-32,42,-35,26
-25,-44,8,-9
27,5,-34,25
→ 42, -44

0,11,-55,-29 → 11, -55

-4,41,-37,-29,30,-51,5 → 41, -51

22,-5,-50,-38,31,-27 → 31, -50

38,46,-6,30,51 → 51, -6

-8,-4,15,-14,45,-18,26 → 45, -18
---
4,3,0,50,22,-29,32
-23,-20,-27,-15,14,42,-44
out -27

-41,-6,-36,-2,0
-36,-2,-34,0,2
out -34

13,-52,23,-21,-43
12,2,-17,-15,-55
out -17

10,-28,4,3,29,-55
-7,13,0,1,-11,18
out 0

18,-56,1,16,-24
-5,9,-34,12,36
out -34

18,-23,-7,42
-44,52,-5,-21
out -5
---
-9,10,2,-6,-43,25,-25 -> 2
-44,5,-15,1,22,47,-30 -> -15
-12,-46,12,-8,-4,13,46 -> 12
9,4,10,-20,34,40,-4 -> 10
-13,-31,-8,-19,17,16,-53 -> -8
41,14,-1,-52,-12,-53,31 -> -1
-13,40,18,-27,-40,-5,-8 -> 18
---
556,256,625,643,194,658
602,313,627,670,777,599
260,73,600,566,406,610
⇒ 256

9,4,2,5,1,1 ⇒ 4

51,44,54,51,47,52
55,53,54,56,55,49
52,82,60,20,7,96
⇒ 44

77,40,9,67,41,50 ⇒ 40

212,177,99,64 ⇒ 177

18,62,58,99,69,89
25,70,39,80,66,83
⇒ 62

-230,-847,116,707,-630,-274 ⇒ -847

40,34,9,-29 ⇒ 34

316,218,355,997,307,549,407 ⇒ 218
---
array([[56, 51, 36, 39, 29, 50, 49, 47, 28, 44, 45, 29],
       [46, 23, 52, 23, 45, 44, 36, 40, 42, 25, 35, 56],
       [31, 30, 35, 33, 31, 45, 35, 39, 40, 21, 33, 27],
       [46, 19, 54, 16, 38, 52, 45, 43, 39, 13, 27, 46],
       [42, 40, 37, 35, 25, 36, 39, 28, 27, 33, 39, 33],
       [54, 45, 49, 49, 26,  8, 81, 40, 34, 42, 35, 29],
       [38, 34, 37, 33, 30, 40, 41, 27, 28, 33, 34, 35],
       [70, 46, 52, 57, 19, 27, 82, 36, 24, 39, 46, 31],
       [35, 18, 35, 37, 32, 31, 35, 24, 45, 41, 39, 42]])	18

array([[338, 284, 320, 335, 276, 339, 397, 346, 317, 369],
       [348, 294, 322, 345, 289, 328, 368, 340, 321, 359],
       [740, 400, 309, 764, 443, 153, 118, 425, 366, 324],
       [287, 305, 287, 289, 310, 276, 251, 279, 289, 265],
       [298, 302, 306, 297, 301, 308, 309, 302, 305, 307]])	302

array([[7, 4, 5, 6, 5, 5, 5, 5, 5, 5, 4, 5, 5, 5],
       [6, 5, 5, 5, 5, 5, 4, 6, 5, 5, 5, 5, 5, 5],
       [5, 4, 5, 6, 5, 5, 5, 5, 5, 5, 5, 5, 5, 5],
       [3, 6, 5, 4, 5, 5, 6, 5, 5, 5, 5, 5, 5, 5],
       [4, 5, 5, 5, 5, 5, 6, 4, 5, 5, 5, 5, 5, 5],
       [6, 7, 5, 4, 5, 5, 7, 4, 5, 5, 6, 5, 5, 5],
       [5, 2, 5, 7, 5, 5, 4, 6, 5, 5, 4, 5, 5, 5]])	2

array([[5211, 5147, 4091, 5255, 3608, 6758, 4147, 5646, 1580, 2471],
       [5046, 5195, 4068, 4757, 4478, 5131, 4095, 4738, 3655, 3983],
       [5115, 5139, 4076, 5600, 4455, 5849, 4136, 6275, 2823, 1453],
       [4728, 5307, 4055, 4132, 5107, 1786, 4046, 3648, 7813, 6132],
       [4967, 5196, 4100, 5825, 3870, 4114, 4169, 6755, 4906, 1132],
       [5149, 5178, 4095, 5102, 3494, 6063, 4144, 5385, 2412, 3026],
       [4830, 5323, 4088, 3973, 3704, 2648, 4086, 3382, 6573, 6712],
       [4900, 5269, 4099, 4818, 3571, 3355, 4131, 4929, 5741, 4194],
       [5002, 5198, 4110, 5828, 3437, 4408, 4183, 6769, 4493, 1155],
       [4770, 5299, 4084, 4661, 4214, 2061, 4102, 4649, 7402, 4713],
       [4938, 5272, 4043, 3396, 4956, 4094, 4013, 2236, 4902, 7980],
       [4825, 5318, 4074, 3790, 4151, 2683, 4061, 3028, 6570, 7162]])	5318

array([[ -4,  14, -12,  -1,  -8, -11,   3,   3,   0,  11, -24,  16,  10],
       [ -8,   3,   3,  -3,  -7,  15,   5,  -8,  13,   4, -19,  12,   5],
       [ -3,  17,  -6,   0,  -9,   3,  16,  -1,   6,   8, -28,  16,  10],
       [  1,  -4,  -5,  -1,   1, -17,  -8,   2,  -9,   0,   5,  -9,  -5],
       [ -2,  20, -14,   2, -10, -13,  15,   3,   1,  12, -29,  18,  11],
       [  0,  21,  -8,   3, -11,   5,  28,  -3,   9,   6, -32,  16,  10]])	21
---
[[2016 7963 6181 6135 5566]
 [4548 6211 6122 6799 1868]] ⇒ 6211

[[818 419 228 290]
 [377 177 689 350]
 [636 755   1 541]] ⇒ 177

[[148 147 182 121 158]
 [243  23  94 163 105]] ⇒ 23

[[150 155  97 157 174 174 148]
 [167 145  63 143 176 196 152]] ⇒ 145

[[ 25 -19  -9  26]
 [ 22 -14  30 -42]] ⇒ -14

[[5772 7608 5240 1883]
 [6779 5968 4132 6460]
 [6322 9935 1874 6068]] ⇒ 5968

[[ 11   4 -34   5]
 [-24  -1  27  13]
 [-20   3 -22  25]] ⇒ -1

[[6743 4289 5936 6145]
 [3135 7895 6087 4730]
 [3804 5355 5009 4570]] ⇒ 7895

[[4 5 8 5]
 [2 2 7 1]] ⇒ 2
---
-48,-37,0,-24
0,-33,-14,-30
ans = 0

5,24,19,20,43,28,19 ans = 19

2,-4,-11,-46,-4 ans = -11

6,2,47,19 ans = 47

-17,39,17,25,-47,-15,-4 ans = 17

5,47,-19,-8
4,56,-40,-10
ans = -19

48,-6,14,-23,-5 ans = 14

6,41,-8,5,10,51 ans = -8
---
-5,19,-45,2 yields 2
-23,8,-46,-16,-29,8,-11 yields -11
2,27,-32,-55,9,14,-18 yields -18
-41,-10,-22,18,-54,12 yields 12
-47,-33,20,39,52,48 yields 48
56,-35,-4,-31 yields -31
-51,47,15,26 yields 26
54,-25,43,-31 yields -31
-51,0,-9,-45 yields -45
12,45,4,14,-22,-9,-31 yields -31
---
[[60, 47, 50, 75],
 [45, 28, 59, 50],
 [39, 61, 22, 45]] >> 47

[[13, 15, -13, 21],
 [-11, 12, -28, 27],
 [34, 15, 18, -10]] >> 15

[[-163, -117, 501, 123],
 [-719, -980, -734, -971],
 [-795, -883, -811, -915]] >> -117

[[1531, 5640, 9381, 3221],
 [5447, 4528, 1477, 9574],
 [1275, 5879, 9298, 5040]] >> 5640

[[17, 0, -5, -6],
 [-36, -2, 9, 27],
 [21, -11, -12, 36]] >> 0

[[5, 0, 7, 8],
 [5, 1, 7, 9],
 [5, 3, 7, 7]] >> 0

[[-4, 17, 11, -19],
 [-4, -24, 26, -18],
 [11, -28, -1, -18]] >> 17
---
array([[1, 7, 7, 8],
       [3, 2, 6, 5],
       [5, 1, 5, 3]]) out 1, 3

array([[ 10,  37,  -2, -36,  13,  -7],
       [ 35,  43, -28, -24,  -5,  17],
       [ 22, -11,   8,  46,   4,  29]]) out 10, 29

array([[8711, 7496, 7906, 8187, 8809, 7228, 6959],
       [8922, 6275, 8564, 9039, 2158, 8192, 6611],
       [7157, 7398, 7724, 7685, 9635, 7108, 7892]]) out 8711, 7892

array([ 45,  27, -45,  19,  50, -34]) out 45, -34

array([6152, 1120, 7799, 6429]) out 6152, 6429

array([  9, -49,  26, -36, -14]) out 9, -14

array([[9778, 8729, 6583, 3685, 5418],
       [5193, 7060, 1475, 2887, 6883],
       [5053, 2453, 9830, 8841, 3334]]) out 9778, 3334

array([[9390, 2189, 1458, 2969, 7346, 1832],
       [3937, 6883, 4357, 6318, 2188, 7254],
       [2028, 4492, 7766, 4344, 4336, 4591]]) out 9390, 4591
---
[ 44   6  13   8 -27  46 -15] ⇒ 6

[[-34 -13  33   4  43]
 [ -7  -5  -4  -1   4]] ⇒ -13

[-24  41 -20 -17   7] ⇒ 41

[ 54  16 -13 -40  -8  11] ⇒ 16

[ 4 32 30 12 41] ⇒ 32

[[  1  -1   9 -54   0]
 [  0   1 -38  21 -21]] ⇒ -1

[[ 40  50 -23 -13 -43  14  45]
 [-46 -54  19  27  44 -12  -7]
 [ 52  49 -11  -6 -46   8  51]] ⇒ 50

[[-21  35  10  51  16  -4]
 [ -4   9   9  29  20  14]
 [ 23 -25  -3  31  53  30]] ⇒ 35

[ 27 -11 -40 -17  38] ⇒ -11

[-9  6 -1 44 10] ⇒ 6
---
51,37,51,36,-29,-13
43,21,43,43,-31,-22
30,-4,30,50,-23,-27
-> 51, -27

-49,46,37,-1,-37 -> -49, -37

15,-14,-9,-55,-41,39 -> 15, 39

8,-5,15,51,54 -> 8, 54

-27,17,34,-10,-54 -> -27, -54

-1,1,-5,8,49
0,2,29,27,-33
0,0,-26,-15,48
-> -1, 48

-36,-43,35,21,28,3 -> -36, 3

-49,-31,20,18,50,17,-38 -> -49, -38
---
36,40,15,20,-23,-10,-25 ans = -25

-14,-45,24,30,2
8,2,-42,-11,43
11,3,-33,-27,38
ans = 38

-48,-45,4,6
-31,15,-45,26
ans = 26

9,26,0,10
-22,9,17,-23
42,4,3,13
ans = 13

19,18,41,16,38,20,0 ans = 0

0,1,2,-6,51 ans = 51

-3,-2,2,-5,1,-7
-3,-20,8,-25,8,-53
ans = -53

20,26,-9,0,51 ans = 51
